rotation steps, each row followed by its count of steps
The counts run from 0 to 291.
[-1.16  1.48 -1.10  1.78 -1.16  0.52  0.90 -1.54 -1.73 -1.22  1.66 -1.15
 -0.26 -1.16  0.53 -1.07  0.07 -1.04  0.04 -0.53 -1.01 -1.65  2.12 -0.35
  2.22  2.73 -0.41 -0.85  0.33 -0.66 -0.65 -1.80 -0.62 -0.48 -0.54  1.48
  0.33 -0.96  2.91  1.93 -0.80 -2.29 -3.80 -0.09 -0.39  0.86  0.60  0.63
  2.53  0.21  2.06 -2.45 -0.50 -0.02  0.79 -0.22 -0.18  1.56 -0.08  2.19
  1.61  2.59 -0.67 -0.11 -0.15  2.27  0.39  0.02  0.85 -1.12] | 153
[-1.83 -0.43  1.11  1.40  1.83  1.21  1.90 -0.11 -1.45 -1.21 -0.66 -2.95
 -0.67  0.33  1.16 -0.45 -0.19  1.80  3.20 -1.26 -0.60 -1.63  0.09  0.35
 -0.52  1.60  1.46  0.32  1.39 -1.37 -0.22 -2.32  1.51  1.64  0.86  0.22
 -2.67  0.42 -1.70  1.42 -0.63  1.58 -1.78 -1.88 -2.85 -1.50 -0.02  1.07
 -0.67 -0.64 -0.58 -3.11 -2.07  0.50 -0.11 -0.27  0.02 -0.41  0.96  0.02
  0.35  1.81 -0.61  0.38 -3.86 -0.64  1.40 -0.99 -1.36 -1.30] | 173
[ 3.12 -1.43  1.70 -1.46  1.04 -1.09 -0.04  0.64  0.98 -0.78 -0.77  0.67
 -2.25  1.60 -1.07  0.65 -0.21 -1.74  0.70 -2.68 -1.71 -0.86 -0.71 -0.54
 -0.29  0.26 -1.48 -0.19  1.57 -0.44  1.75 -2.77  2.08 -2.12 -0.10 -1.45
  0.59  0.50  1.35 -1.84  1.33 -1.04 -1.65 -1.54 -1.36 -1.78 -2.14  1.22
 -1.41 -0.69 -1.46  0.25 -1.87 -0.82 -2.68 -0.93  2.25  0.36  0.73  0.30
  1.34 -0.51 -1.03  0.60 -1.94 -1.72  1.09  0.00 -3.55  0.98] | 84
[-2.10 -2.36  0.04  0.39 -0.32  1.51  1.36 -1.81 -2.27 -1.62 -0.91 -2.94
 -0.55  0.60  2.25 -0.44 -0.61  1.24  1.08 -0.79  0.84 -0.96  1.20  1.86
  3.27  2.42 -0.47 -0.09  0.78  0.36 -0.61 -2.80  0.49  0.59  0.76  0.51
 -2.40  0.34 -0.18  3.25 -1.33 -0.66 -0.83 -0.47 -2.04 -0.52  1.25  0.75
 -0.60 -0.10 -0.36 -2.54 -2.87 -1.21  1.97  1.21 -1.34 -0.32 -0.38  1.03
 -2.64  2.07 -1.05 -0.52 -0.48 -0.12 -0.23  0.98  1.51 -1.02] | 14
[-1.05 -0.48  1.05  0.37 -1.24 -0.14  0.95 -0.60 -0.92 -0.01  0.66 -3.48
 -1.72  0.56 -0.05  0.87 -0.58 -2.00 -1.01 -1.55 -3.55  0.52 -1.75 -0.81
 -0.94  1.49 -0.35  1.19  3.09 -0.32 -0.66 -3.37  1.22  0.27 -0.80 -0.89
 -0.51 -0.45 -1.91  0.24  0.52  1.42  0.60 -1.76 -0.46 -1.37 -1.93  0.01
  0.08 -0.29 -0.06 -2.28 -1.84  0.60 -0.85 -1.11 -1.77  0.86  1.26 -1.89
  2.42  1.71  1.02  1.21 -2.41 -2.99  0.01 -1.22 -0.72 -0.67] | 184
[ 1.37 -1.20  1.55 -3.25  1.97 -0.65  0.65 -1.66  0.52 -2.28 -1.03 -0.03
 -1.55  2.06 -0.07  2.79 -1.17  0.23  1.46 -1.89 -1.79  0.18 -0.47 -0.11
  1.25  1.18 -1.61 -1.01 -0.38 -0.58  1.36 -1.01  2.18 -2.13  2.18  0.01
  0.35 -2.21 -0.02 -0.23 -0.77 -0.41 -1.36  1.31 -2.17 -0.64 -1.58  1.24
 -0.59 -1.75  1.77 -0.03 -2.66 -1.72 -1.60 -0.91  1.82 -0.31 -1.73 -0.55
 -0.54  0.71 -0.95 -0.26  0.78 -0.97 -1.06  0.51 -1.62  1.85] | 234
[-2.24 -0.05  0.26 -1.10  1.71  1.80  1.43 -1.70 -0.81 -2.64 -0.69 -1.53
  0.47  0.94  1.49  0.23 -0.80  1.71  4.98 -1.38  0.18 -0.15  3.00  1.33
  0.87  0.94  1.11 -0.67  0.42 -0.47 -0.34 -0.99  0.66 -0.40  1.67  1.28
 -2.16 -1.19 -0.73  2.88 -1.88 -0.60 -2.10 -0.89 -2.03 -0.24  0.83  1.24
  0.44  0.79  0.32 -3.48 -1.73 -0.61  1.21 -0.86  0.28  0.02 -1.77  1.52
  0.08  1.76 -1.78 -1.22 -1.68  2.04  0.56  0.21  0.01  0.16] | 116
[ 1.33 -1.42 -0.71 -1.14 -1.35 -1.31  0.52  0.01  0.66  0.06  2.97 -0.06
 -0.71 -0.04  0.84 -0.18 -1.25 -3.86 -2.34 -3.26 -2.55 -0.40 -0.75 -0.48
  0.73 -0.65 -2.42  0.47  0.88  0.93  0.44 -1.75 -0.40 -1.73 -0.18 -0.82
  1.72 -1.97  1.77 -0.42  1.02 -1.94  0.06 -1.39  0.31 -0.86 -1.64 -1.23
  0.09 -1.52 -1.35 -0.89 -0.02  0.69  0.16 -2.13  0.29  2.20 -0.14  0.80
  0.76  0.90  0.54  2.32  0.61 -3.04 -1.12  1.39 -1.29  0.62] | 93
[ 1.97 -0.17  0.64  0.08 -0.92  0.08 -0.43 -1.22  0.40 -1.04  0.69  0.27
 -1.95 -0.43 -0.94  0.31 -0.02 -2.82 -2.01 -1.14 -2.19 -0.19  0.00 -1.65
  2.30  2.14 -2.23 -0.94  1.28 -0.50  1.47 -1.21 -0.09 -1.66 -0.80 -0.31
  2.53 -1.62  2.52 -1.37  0.91 -2.83 -3.11 -0.16 -0.65  1.15 -1.16  0.38
  0.80 -1.23  1.81  0.07 -1.09 -1.68 -1.30  0.54  1.05  2.24 -0.57  1.27
  1.26  0.13 -0.63  1.07  2.29  0.17  0.12  0.67  0.23  0.86] | 197
[ 3.35  0.01  1.43 -1.38  2.03 -0.57  0.08 -1.19  1.92 -1.97 -1.19  1.05
 -1.84  1.39 -0.27  1.12  0.04  0.20  2.77 -2.72 -2.40 -0.58 -0.24 -0.71
  0.09  1.65 -0.77 -0.34  1.02 -1.40  1.78 -0.76  1.17 -0.88  1.37 -1.28
  0.37 -2.00  0.31 -1.11  0.05 -0.09 -1.80 -0.96 -1.84 -0.17 -1.81  1.32
 -0.33 -0.83  1.42 -1.59 -2.02 -1.98 -1.85 -0.35  1.99  1.06 -1.69  0.74
  0.76  0.29 -1.64  0.78 -1.39 -0.19  1.07  0.06 -2.78  1.76] | 290
[ 2.19  0.51  0.39 -2.23  0.78 -2.20  0.56 -2.60  1.96 -1.65  1.10  0.14
 -2.61  1.44 -0.05  2.16 -0.72 -1.58  0.13 -2.36 -3.62  1.40 -0.66 -1.66
  0.57  0.91 -0.85  0.16  0.81 -0.11  1.57 -0.51 -0.13 -1.52  1.55 -2.29
  1.20 -3.28 -0.01 -0.84  0.12 -0.21 -1.01 -0.61 -0.15  0.48 -2.14  0.42
  0.64 -0.76  3.30 -1.07 -2.19 -0.81 -1.10 -1.58  0.06  1.66 -1.55 -0.04
  1.32  1.01 -0.19  1.54 -0.14 -1.20 -0.17 -0.16 -1.76  1.75] | 66
[ 1.30 -1.57  0.51 -1.36 -0.50 -1.08  0.38  0.02  0.07  0.28  1.58 -0.95
 -1.39  0.34  0.18  1.21 -0.76 -3.40 -1.65 -2.89 -3.34 -0.23 -2.13 -1.00
  0.09  0.84 -1.52  0.79  2.28 -0.10  0.53 -2.09  0.78 -0.83 -0.56 -0.93
  0.86 -1.74  0.16 -0.90  1.26 -0.44 -0.37 -1.47 -0.14 -1.02 -2.84 -0.10
 -0.09 -1.64 -0.77 -0.56 -0.99 -0.12 -2.39 -2.01 -0.65  1.49  0.33 -1.06
  2.73  0.24  1.07  2.40 -0.86 -3.58 -0.68 -0.26 -1.93  0.12] | 139
[-0.08  0.66  0.57  0.04  1.25 -0.12 -0.68 -1.88 -0.22 -1.13  1.49 -0.66
 -0.60 -0.87  0.15  1.29 -1.20 -1.35 -0.88 -1.99 -2.17 -0.34  0.04 -2.20
  1.47  1.84 -2.68 -1.26  0.11 -0.86  1.27 -1.21 -0.29 -1.68  1.08  0.86
  1.08 -2.81  3.17 -0.39  0.11 -1.55 -3.10  0.97 -2.36  0.93  0.29  0.96
  0.65 -1.27  1.80  0.01 -0.02 -1.60 -1.00 -1.44  1.99  1.68 -0.77  0.46
  2.51  1.39 -0.30 -0.97  2.62  0.93 -1.23  0.63 -0.59  1.17] | 151
[-1.39 -1.47  0.49 -1.09  1.06  1.41  0.74 -0.97 -0.61 -0.74  2.03 -1.18
 -0.11  1.57  1.51  0.65 -1.46 -2.41  0.11 -2.20 -2.40 -0.50 -0.33  0.60
  1.14 -1.78 -1.67 -0.01  0.67  1.06 -1.10 -1.57  0.12 -1.33  0.03  1.22
 -0.19 -0.88 -1.96  1.10 -0.22  0.75  1.14 -1.19 -0.28 -2.12 -0.59 -0.83
 -2.24 -2.42 -3.26 -1.85 -1.66  1.71  1.27 -1.89  0.42 -0.48  0.73 -1.33
 -0.10  0.79  0.26  2.44 -0.95 -2.41 -1.90  0.37 -2.01  2.22] | 222
[ 1.87 -0.35  0.03 -2.87  1.75 -0.22  0.28 -0.77  1.31 -1.79  0.29  2.04
 -0.46  0.57  0.80  0.81 -1.32 -0.12  2.78 -2.21 -0.82 -0.50  1.71  1.34
  1.24 -0.28 -1.04 -0.77  0.12 -0.33  2.23 -0.33  0.01 -3.29  1.11  0.09
  0.17 -1.99  1.92  0.41 -1.31 -2.31 -2.34  0.61 -0.78 -0.77 -0.77  0.72
  0.17 -0.73  0.39 -1.32 -1.09 -0.03  0.83 -0.50  2.47 -0.02 -1.76  2.52
 -1.23  1.99 -2.73  0.26 -0.32  1.42  0.02  1.57 -2.29  1.77] | 160
[-3.42 -1.52  0.61 -1.05 -0.78  2.12  0.36 -1.26 -2.03 -1.05  0.51 -3.77
 -0.60  1.61  1.72  0.79 -1.81 -1.13  0.35 -1.56 -1.21  0.49  0.22  0.43
  0.30 -0.21 -0.22  0.83  1.86 -0.15 -1.69 -2.75  1.07  0.29  0.04  2.00
 -1.35  0.33 -2.08  1.86 -0.52  1.65  0.40 -1.50 -1.75 -0.61  0.01  0.29
 -2.12 -1.50 -2.58 -2.29 -1.89 -0.32  0.73 -1.54 -1.36  0.29  0.81 -1.50
  1.85  0.78  0.88  0.94  0.14 -2.56 -1.59 -0.20  0.45  1.28] | 16
[ 0.94 -1.03  1.73 -0.41  3.39 -0.74  0.32  0.04  0.37 -0.56  0.03  0.06
 -0.61 -0.40 -0.30 -0.37 -1.96  0.48  1.52 -2.45 -0.85 -2.16 -0.53 -0.14
  1.92  1.75 -2.00 -1.87 -0.36 -0.79  2.55 -1.60  1.29 -0.79  0.75  0.25
 -0.03 -0.66  3.57  0.29  0.23 -2.59 -2.50  0.94 -2.55 -1.19  0.55  1.48
 -0.03 -2.19 -0.07  0.43 -1.59 -0.94 -0.93  0.06  3.07 -0.45 -0.47  1.33
 -0.70  1.99 -1.00 -2.68 -0.21  0.53  0.81  0.94 -3.00 -0.53] | 263
[ 2.46 -0.90  1.24  0.74  1.49  0.65  0.82 -0.39  0.79 -1.67 -1.96  0.19
 -1.49  0.88 -0.76  0.59  0.11  1.14  3.14 -1.49 -0.88 -1.10  0.26 -1.32
  0.95  2.94 -0.21 -0.58  0.30 -2.13  2.35 -1.12  1.65 -0.45  2.19 -1.01
  0.31 -0.80  1.62 -0.83  0.05 -0.64 -2.56 -0.49 -3.22  0.80 -0.66  1.36
 -0.39  0.00  1.78 -0.40 -2.84 -2.41 -0.86  0.61  1.71  0.31 -1.26  1.46
 -0.80  0.53 -1.72 -0.31 -0.52  0.68  2.04  0.00 -1.62  1.00] | 291
[ 1.40  0.68  1.28  0.56  2.00  0.49  0.09  0.26  0.06 -0.73 -0.41  0.73
 -0.22 -0.96 -1.32 -1.46 -0.29  0.93  2.69 -1.27 -0.09 -1.78  1.35 -1.20
  1.27  2.28 -0.21 -1.17 -0.07 -1.42  2.28 -0.81  1.03 -1.09  0.07 -0.45
  0.31 -0.43  3.62 -0.54  0.16 -1.56 -4.06 -0.03 -3.03 -1.00  0.12  1.18
  0.51  0.38  0.93 -1.00 -1.40 -0.63 -0.70  0.69  1.73  0.73 -0.42  3.08
  0.63  1.12 -1.48 -1.32 -1.56  1.38  1.92  0.57 -2.32 -0.38] | 40
[ 0.53 -1.16  0.68  0.30  2.25  0.27  0.14 -1.67 -0.33 -1.31  0.09 -1.62
 -0.87  0.56  1.06  1.69 -1.17 -0.51 -0.47 -1.89 -1.11 -0.06 -0.75 -2.19
  1.99  2.16 -2.34 -1.25 -0.18  0.02  1.72 -1.13  0.86  0.71  2.78  0.28
  0.38 -2.26  1.64 -0.85  0.29 -1.20 -2.00  0.09 -4.04  0.94  1.36  0.06
 -0.32 -2.17  0.20 -0.49 -1.72 -2.73  0.23 -0.28  2.00  1.57 -2.08  0.19
 -0.67  0.40 -1.21 -0.42  2.17 -0.82 -0.59  1.76 -0.52  2.11] | 179
[-3.11  0.47 -1.16  0.77 -0.52  2.01 -0.09 -0.98 -2.28 -1.07  0.47 -2.90
  0.48 -1.04  0.55 -1.42 -0.66 -1.76  1.86 -1.06 -0.16  0.32  2.16 -0.11
  0.34  1.73 -0.14  0.09  1.75 -0.75 -1.26 -1.86 -0.04 -0.46 -0.41  1.67
 -1.07 -1.05  0.71  1.61 -0.71 -0.66 -2.73 -2.52 -2.77  0.38  0.75 -0.06
  0.65 -0.43 -2.10 -2.10  0.43 -0.09 -0.43 -1.53 -1.05  2.35 -0.46  1.36
  3.56  0.29  0.72 -0.20 -0.12  0.85 -0.29 -0.36  0.92  0.14] | 33
[ 3.57  0.46  0.90  1.79  1.03 -0.14  0.89 -0.54  0.95 -0.85  0.48  1.16
 -1.55 -0.33  0.25  0.76 -0.43 -0.66 -0.20 -2.36 -4.25 -1.93 -1.44 -2.27
  0.50  2.44 -1.13 -0.32 -0.27 -0.16  2.35 -0.27 -0.67 -0.75  1.17 -1.24
  1.62 -1.05  1.33 -1.48  0.73 -1.78 -2.38 -0.55 -0.26  1.16 -0.31  0.11
  0.50 -0.83  1.75 -1.97 -1.26 -0.47 -0.27  0.38  1.87  1.24 -0.19  1.21
 -0.43  0.47 -1.37  2.54 -0.80 -0.01  1.36  0.39 -1.55  1.18] | 169
[-1.93 -1.57 -0.72 -1.10  0.85  0.52  0.54 -0.74 -1.58 -1.28  0.61 -1.93
  0.97 -1.19  1.66 -1.36 -0.82 -0.54  2.65 -2.21  2.63 -1.26  2.39  1.05
  1.44  0.93 -0.53 -0.25  0.50 -0.54  0.09 -2.04 -0.07 -0.15  0.75  1.60
 -1.99 -0.09  1.89  2.32 -0.78 -1.77 -1.70 -1.04 -4.09 -0.99  0.92  0.02
  0.67 -0.10 -2.10 -1.33 -0.85 -1.13  0.64 -0.92  0.05  1.64 -1.02  1.65
  0.20  1.77 -1.00 -1.85 -1.32 -0.12  0.02  2.21 -0.16 -0.64] | 88
[-2.35  1.03 -1.61  1.20 -1.11  1.86  0.18 -1.58 -1.68 -1.21  2.49 -1.32
  0.94 -1.31  2.30 -1.80 -0.28 -2.08  0.64 -1.79 -0.09 -1.69  2.69  0.26
  0.71  0.53  0.01  0.69  0.60  0.31 -1.25 -1.61 -1.32  0.46 -0.26  1.70
 -0.44 -0.40  1.05  2.04 -1.28 -2.42 -1.90 -2.00 -0.95 -0.59  0.76 -1.06
  0.84  0.13 -2.17 -3.09  1.24  1.41  2.20 -1.19 -0.79  1.97  0.06  2.00
  1.09  2.04 -0.45  1.35 -0.95  0.61  0.17  0.95  0.26 -0.29] | 210
[-1.95 -0.65 -0.13  0.69 -1.32  2.34 -0.53 -1.18 -2.20 -1.86  0.18 -2.54
 -0.43  1.85  0.35  1.08  0.03 -2.90 -1.05 -1.07 -3.53  0.57 -0.55 -1.03
 -0.35  0.38 -0.94  0.71  2.44 -0.32 -1.54 -2.19  1.08  0.21 -1.32  1.07
  0.15 -0.59 -1.70 -0.45 -0.32  0.68 -0.45 -2.31 -1.14  0.19 -1.82  0.77
 -0.97 -1.00 -0.98 -1.56 -1.56 -0.32 -0.98 -1.38 -1.24  1.56  1.30 -0.66
  3.77 -0.07  1.18  2.39 -0.64 -1.48 -0.49 -0.90  0.87  1.85] | 240
